In the data rows, zero lies at 4.5, halfway between 4 and 5.
Some points, one per row:
[4 5 6 6 6 6 5 2 0 2 5 6 3 1 2 4 4 4 6 8 8 6 4 5 7]
[7 5 4 4 5 5 6 6 6 6 5 3 2 2 4 6 6 4 2 3 4 4 4 4 4]
[4 2 2 3 3 3 3 5 6 6 5 5 5 6 6 6 6 6 5 3 2 4 5 5 3]
[3 4 6 7 7 5 4 4 6 7 7 7 7 7 6 3 1 1 3 6 6 4 1 1 2]
[4 3 4 5 6 5 4 4 5 6 6 6 6 6 5 3 3 3 5 6 5 3 3 3 4]
[8 6 4 4 6 7 7 7 7 6 3 0 0 4 6 5 2 1 3 4 4 3 5 8 8]
[6 6 5 6 5 4 2 1 2 4 5 5 4 2 3 4 4 4 4 5 6 7 6 5 4]
[5 4 6 7 6 6 7 4 0 0 3 6 5 1 1 3 4 4 4 7 9 7 5 5 6]
[6 4 4 5 6 7 7 7 7 7 6 4 1 0 1 4 7 6 4 2 0 1 2 3 3]
[2 2 3 3 3 3 5 6 6 5 4 5 6 6 6 6 6 6 4 2 3 4 5 4 3]
[6 5 2 0 2 5 5 3 1 2 3 4 4 4 7 8 7 5 5 6 7 6 6 6 5]
[6 4 4 4 5 5 5 5 6 6 5 4 3 2 3 5 6 6 4 3 3 3 4 4 3]
[3 2 2 3 3 3 3 4 5 6 6 6 5 5 5 6 6 6 6 6 6 5 4 3 2]
[3 2 2 3 3 3 3 5 6 6 6 4 5 6 7 6 6 6 6 5 3 2 3 5 5]
[4 5 6 6 5 4 4 5 6 6 5 6 6 6 5 3 2 3 5 6 5 3 2 3 3]
[4 6 7 6 6 6 6 2 0 0 4 6 5 2 1 2 4 4 3 4 7 9 7 5 4]
[3 3 3 4 7 7 5 4 5 7 7 6 7 6 3 1 3 6 6 3 1 2 4 3 3]
[5 4 4 5 5 5 5 5 5 4 3 2 4 5 6 4 3 3 4 4 4 4 5 6 6]
[4 4 5 6 6 6 6 6 5 2 0 2 5 6 5 2 1 3 4 4 3 4 6 8 7]
[4 4 3 3 4 5 6 6 5 5 4 5 6 6 7 6 6 6 7 6 5 3 2 2 3]
[2 3 3 3 3 3 4 6 6 6 5 4 5 6 6 6 6 6 6 6 5 4 2 2 3]
[5 3 2 2 3 3 3 4 5 7 6 5 5 6 6 6 6 6 5 3 2 3 5 5 3]
[4 3 3 5 6 6 4 4 5 6 6 6 6 5 3 2 4 6 5 3 2 3 4 4 4]
[3 4 6 7 6 4 4 5 6 6 6 6 7 7 5 3 1 2 4 6 5 4 2 1 3]
[5 5 6 6 5 5 6 5 3 2 2 3 5 6 5 3 2 3 4 5 4 4 5 6 7]
[5 6 6 4 4 5 5 6 6 6 5 4 2 3 5 6 5 3 3 4 4 4 4 5 6]
[4 5 6 6 4 4 4 5 6 6 6 5 4 2 3 5 6 4 3 3 4 4 4 5 6]
[7 6 4 4 5 5 6 5 6 6 4 2 2 4 6 6 4 2 3 4 4 4 4 5 7]
[2 1 2 3 3 3 3 6 8 7 5 4 5 7 7 7 7 7 6 4 1 1 4 6 5]
[6 6 6 5 4 2 1 1 4 5 4 3 2 3 4 4 4 4 6 7 8 6 5 5 5]
[7 7 7 7 6 3 0 0 4 6 3 0 1 4 4 3 5 9 9 7 5 6 7 8 7]
[4 4 5 6 5 4 4 5 5 6 6 6 6 6 4 2 3 5 6 5 3 2 3 4 4]
[3 4 6 6 4 4 4 5 5 6 5 6 5 4 3 3 5 6 5 3 3 3 4 4 3]
[3 5 7 7 5 4 5 7 7 6 6 5 2 1 4 6 5 2 2 4 4 3 5 7 8]
[3 4 5 5 5 5 4 4 4 5 5 6 6 6 6 6 5 4 3 3 3 4 5 5 4]
[8 6 4 4 5 6 7 6 7 7 4 1 0 2 5 6 4 1 1 3 4 4 3 5 7]
[6 7 6 6 6 5 3 0 0 3 6 6 3 1 2 4 4 4 4 6 8 8 6 4 5]
[6 5 3 1 1 3 5 4 2 2 3 4 4 4 6 7 8 6 5 5 6 7 6 6 6]
[5 6 5 5 5 5 5 3 2 2 3 5 5 5 3 3 4 4 4 4 4 5 6 7 6]
[2 3 3 4 3 3 4 5 6 5 4 5 5 6 6 6 6 6 6 4 3 3 4 5 5]
[1 2 3 3 2 4 6 8 7 5 4 5 7 7 7 7 7 7 4 2 0 2 5 6 4]
[3 4 6 6 5 4 4 5 6 6 6 6 6 5 4 3 3 5 6 5 4 3 3 4 4]
[3 5 5 3 1 2 3 4 3 4 6 7 6 5 5 6 6 6 6 7 5 3 2 3 5]
[7 7 5 4 5 6 6 6 7 5 2 1 4 6 5 2 2 4 4 4 5 7 8 5 4]
[6 6 5 3 0 1 3 5 5 3 1 2 3 5 4 4 6 8 8 6 5 5 6 7 6]
[5 4 4 5 6 6 6 6 6 5 3 1 2 4 6 6 3 2 3 4 4 3 4 4 6]
[6 4 4 5 5 5 5 6 5 3 2 2 5 6 5 3 3 4 5 4 4 6 7 6 5]
[7 7 7 5 1 0 1 5 5 2 0 1 4 3 4 7 9 9 5 4 7 8 7 7 7]
[5 4 4 5 6 6 6 6 6 5 2 1 2 5 6 5 3 1 2 4 4 4 3 5 7]
[4 6 7 5 4 4 5 6 6 6 6 5 3 2 3 5 6 4 3 2 4 4 3 4 5]
[3 4 6 8 7 5 4 5 7 7 7 7 7 7 4 1 0 3 6 6 3 0 1 2 3]
[3 3 3 3 4 6 6 5 4 5 6 6 6 7 6 3 2 4 6 5 3 2 3 4 3]
[5 7 7 6 4 4 5 6 6 6 6 6 5 3 1 2 5 6 5 2 1 2 3 4 3]
Here are 40 more points, each followed by its number:
[5 6 6 5 5 6 4 3 2 2 4 5 5 4 3 2 3 4 4 4 4 5 6 7 6] 0
[3 5 5 3 1 2 3 3 3 4 5 7 7 5 5 6 6 7 6 6 6 5 3 2 3] 1
[4 4 3 3 5 6 5 4 4 5 6 6 6 6 6 5 3 3 3 5 6 4 3 2 3] 2
[6 6 6 4 2 0 1 3 5 5 3 2 1 3 4 4 4 4 5 7 8 7 5 4 4] 3
[4 4 5 5 5 5 6 5 5 4 3 2 3 5 6 5 4 3 3 4 5 4 4 4 5] 4
[5 6 6 5 5 4 4 4 5 6 6 6 6 6 6 5 3 3 3 4 5 6 5 3 2] 5
[4 2 2 3 3 3 3 5 6 7 5 4 5 6 7 6 6 7 6 3 2 3 4 5 4] 6
[5 7 7 6 6 7 5 3 0 0 2 5 6 4 1 1 3 4 4 3 4 7 8 8 5] 7
[6 5 5 5 5 4 3 2 2 4 5 5 4 3 3 4 5 4 4 5 6 7 6 6 4] 8
[3 4 7 8 6 4 4 6 7 7 7 7 7 4 1 0 3 6 6 3 1 1 3 4 2] 9
[3 3 3 3 5 6 6 5 4 5 6 6 6 6 6 5 3 2 4 6 5 4 2 2 3] 10
[4 3 3 3 3 4 4 3 4 5 6 6 5 5 5 5 6 6 6 6 6 5 4 3 3] 11
[7 7 6 4 4 5 6 6 6 6 6 4 1 1 4 6 6 3 2 2 4 4 3 4 6] 12
[5 6 7 5 4 4 5 6 6 6 6 5 3 2 3 5 6 5 3 2 3 4 4 3 5] 13
[8 6 4 4 5 6 6 6 7 7 5 2 1 2 5 6 5 2 1 3 4 4 3 4 6] 14
[1 2 3 3 3 3 4 6 7 6 5 4 5 7 7 6 7 7 6 4 2 2 3 5 5] 15
[4 4 5 6 6 6 6 6 5 2 0 1 5 6 5 2 1 3 4 4 3 4 6 8 7] 16
[2 3 3 3 3 4 5 6 6 5 4 5 6 6 6 6 7 6 4 3 3 4 5 5 3] 17
[2 4 3 3 4 6 7 6 5 4 5 6 7 7 7 7 5 3 1 3 5 6 4 2 1] 18
[1 0 2 5 5 2 0 0 3 4 3 3 6 9 8 6 5 6 7 8 7 7 7 5 1] 19
[5 7 7 6 6 5 1 0 2 6 5 2 1 3 4 4 4 7 9 7 5 5 6 7 7] 20
[5 5 6 5 5 5 5 4 3 2 2 4 6 6 5 3 3 3 4 4 4 4 5 6 6] 21
[4 5 6 6 6 6 5 1 0 3 6 5 2 1 3 4 4 4 7 8 7 5 5 6 7] 22
[4 4 5 6 6 6 6 6 5 2 0 1 4 6 6 3 1 2 3 4 4 3 4 7 8] 23
[4 6 6 5 4 4 5 5 5 5 6 5 5 3 3 4 5 6 4 3 3 4 4 4 4] 24
[7 5 4 4 5 6 6 6 6 6 4 2 1 2 5 6 5 3 1 2 4 4 3 4 5] 25
[5 7 7 5 4 4 6 6 6 6 6 4 2 1 4 6 5 3 2 3 4 4 3 4 7] 26
[6 4 4 5 6 5 6 6 5 3 1 3 6 6 3 2 3 4 4 4 6 7 7 5 4] 27
[0 1 4 5 3 1 1 2 3 3 3 5 8 8 6 5 6 7 7 7 7 7 5 2 0] 28
[6 6 3 1 0 3 5 4 2 1 2 4 4 4 6 8 8 6 5 5 7 7 7 6 6] 29
[6 6 5 4 4 5 6 5 6 5 4 2 2 4 6 5 3 3 3 5 4 4 5 6 6] 30
[5 6 5 4 4 4 5 5 5 6 6 5 3 3 4 5 6 4 3 3 4 4 4 4 5] 31
[4 3 3 6 8 7 5 4 5 7 7 6 7 7 4 1 1 4 6 5 3 1 2 3 3] 32
[6 6 6 4 3 4 6 6 6 6 6 6 5 3 2 3 4 6 5 4 3 2 3 4 4] 33
[4 3 3 5 6 6 4 4 5 6 6 6 6 5 3 2 4 6 5 3 2 3 4 3 3] 34
[6 4 1 0 2 5 5 2 1 2 4 4 3 5 8 8 6 5 5 7 7 7 6 6 4] 35
[0 2 5 5 2 0 2 3 3 3 4 7 8 7 5 5 6 7 7 7 7 6 3 1 1] 36
[5 4 3 2 3 4 5 4 3 3 4 4 4 4 5 6 6 6 5 5 5 6 6 5 5] 37
[6 4 4 6 6 6 6 6 4 0 0 4 6 5 2 1 3 4 3 4 7 9 7 5 4] 38
[3 5 8 8 5 4 4 6 7 7 7 7 6 4 1 0 4 6 6 3 0 1 3 3 2] 39
Which two of these numbered points are nearest to each point below, looking only along the 5 directions in which the first points spread most? Their numbers follow each, nearest first.
[6 7 6 6 7 5 2 0 0 3 6 5 2 1 2 4 4 3 5 7 9 7 5 4 5] > 22 8
[7 7 7 7 4 1 0 1 5 6 3 0 0 3 4 3 4 6 9 9 6 4 5 7 7] > 20 3
[4 4 3 3 4 5 6 6 5 4 4 5 6 7 6 7 6 6 6 4 3 2 3 4 5] > 17 6
[7 7 7 7 6 2 0 0 5 6 3 0 1 4 4 4 5 9 9 6 4 6 7 7 7] > 20 3
[3 2 2 2 4 5 4 3 2 2 3 4 4 4 4 6 7 7 6 5 5 5 6 6 6] > 37 35
[7 6 4 4 6 6 6 6 6 4 1 1 4 6 5 2 2 4 4 4 4 6 8 6 4] > 16 23
[4 3 2 3 3 4 4 4 4 5 6 6 6 5 5 5 6 6 6 6 6 6 5 4 3] > 11 1
[7 7 7 7 6 5 2 0 0 4 6 5 2 1 2 4 4 3 4 7 9 8 6 4 5] > 22 7
[5 3 1 2 3 3 3 3 5 7 7 5 4 6 7 7 7 7 6 5 2 1 3 5 5] > 6 15
[6 7 6 6 6 5 2 0 0 3 6 5 2 1 2 4 4 4 4 7 9 8 5 4 5] > 22 8
[4 5 6 6 5 4 4 5 5 6 6 6 6 6 6 5 3 3 3 4 6 5 4 2 2] > 5 2
[2 3 3 2 4 6 8 7 4 4 5 7 7 7 7 7 6 2 0 2 5 6 4 1 0] > 18 10
[3 3 3 4 6 7 6 4 4 5 7 6 7 7 7 5 2 1 4 6 6 3 1 2 3] > 10 2
[6 6 4 4 4 5 5 5 5 5 5 4 3 3 4 6 5 4 3 3 4 4 4 4 5] > 31 26
[1 3 3 3 3 6 7 7 5 4 5 7 7 7 7 7 5 2 1 3 6 6 3 1 1] > 18 10
[6 4 4 6 6 6 6 6 3 1 1 5 6 4 2 2 4 4 4 5 8 8 5 4 5] > 38 0
[4 4 7 8 7 7 8 7 2 0 0 3 7 5 1 0 1 3 3 3 4 8 9 8 5] > 38 7
[3 3 2 3 5 8 8 6 4 5 6 8 7 7 8 8 5 2 0 1 5 6 5 2 0] > 18 10
[7 7 5 1 0 0 3 6 5 2 0 1 4 4 3 4 6 8 9 7 5 5 6 7 7] > 3 20
[3 3 3 3 3 4 5 6 6 5 5 4 5 6 6 7 6 6 6 5 4 2 2 3 4] > 17 6
[3 4 3 3 3 5 6 6 5 4 4 6 6 7 7 7 7 6 4 2 2 3 5 5 5] > 17 6
[1 4 5 4 1 0 2 3 3 3 5 7 8 7 5 5 7 7 7 7 7 6 3 0 1] > 36 28
[7 5 4 4 5 6 6 6 6 6 5 3 2 2 4 6 6 4 2 2 3 4 4 3 4] > 12 25
[5 4 4 2 2 2 3 4 4 4 4 5 5 6 7 6 5 5 5 6 6 6 6 5 5] > 37 11
[3 1 2 3 3 3 4 6 7 6 4 5 6 7 7 7 7 4 2 2 4 6 4 2 1] > 17 15
[6 7 7 7 7 5 1 0 1 5 6 2 0 2 4 4 3 5 9 9 7 4 5 7 7] > 20 7
[4 4 5 6 6 6 6 6 5 3 0 1 4 6 6 3 1 2 4 4 3 3 5 7 8] > 23 16
[3 3 4 3 3 4 5 6 6 6 4 5 5 6 6 6 6 6 6 6 5 3 2 3 3] > 17 6
[6 4 1 0 1 2 3 3 3 4 5 7 8 7 6 5 5 7 7 7 7 7 7 6 4] > 19 28
[4 5 6 6 6 6 6 3 0 1 4 6 3 1 2 4 4 3 5 8 9 6 4 5 7] > 22 7
[6 4 4 5 5 5 5 6 5 3 2 3 5 6 5 3 3 4 4 4 4 5 7 7 5] > 27 21
[6 5 4 4 5 5 5 5 5 6 5 3 3 3 5 6 5 4 3 3 4 4 4 4 4] > 31 26
[5 4 5 6 6 6 7 6 4 1 0 2 6 6 3 1 1 3 4 4 4 6 9 8 5] > 16 27
[7 7 6 7 6 4 1 0 1 5 6 4 1 1 2 4 4 4 5 7 9 8 5 4 5] > 22 8
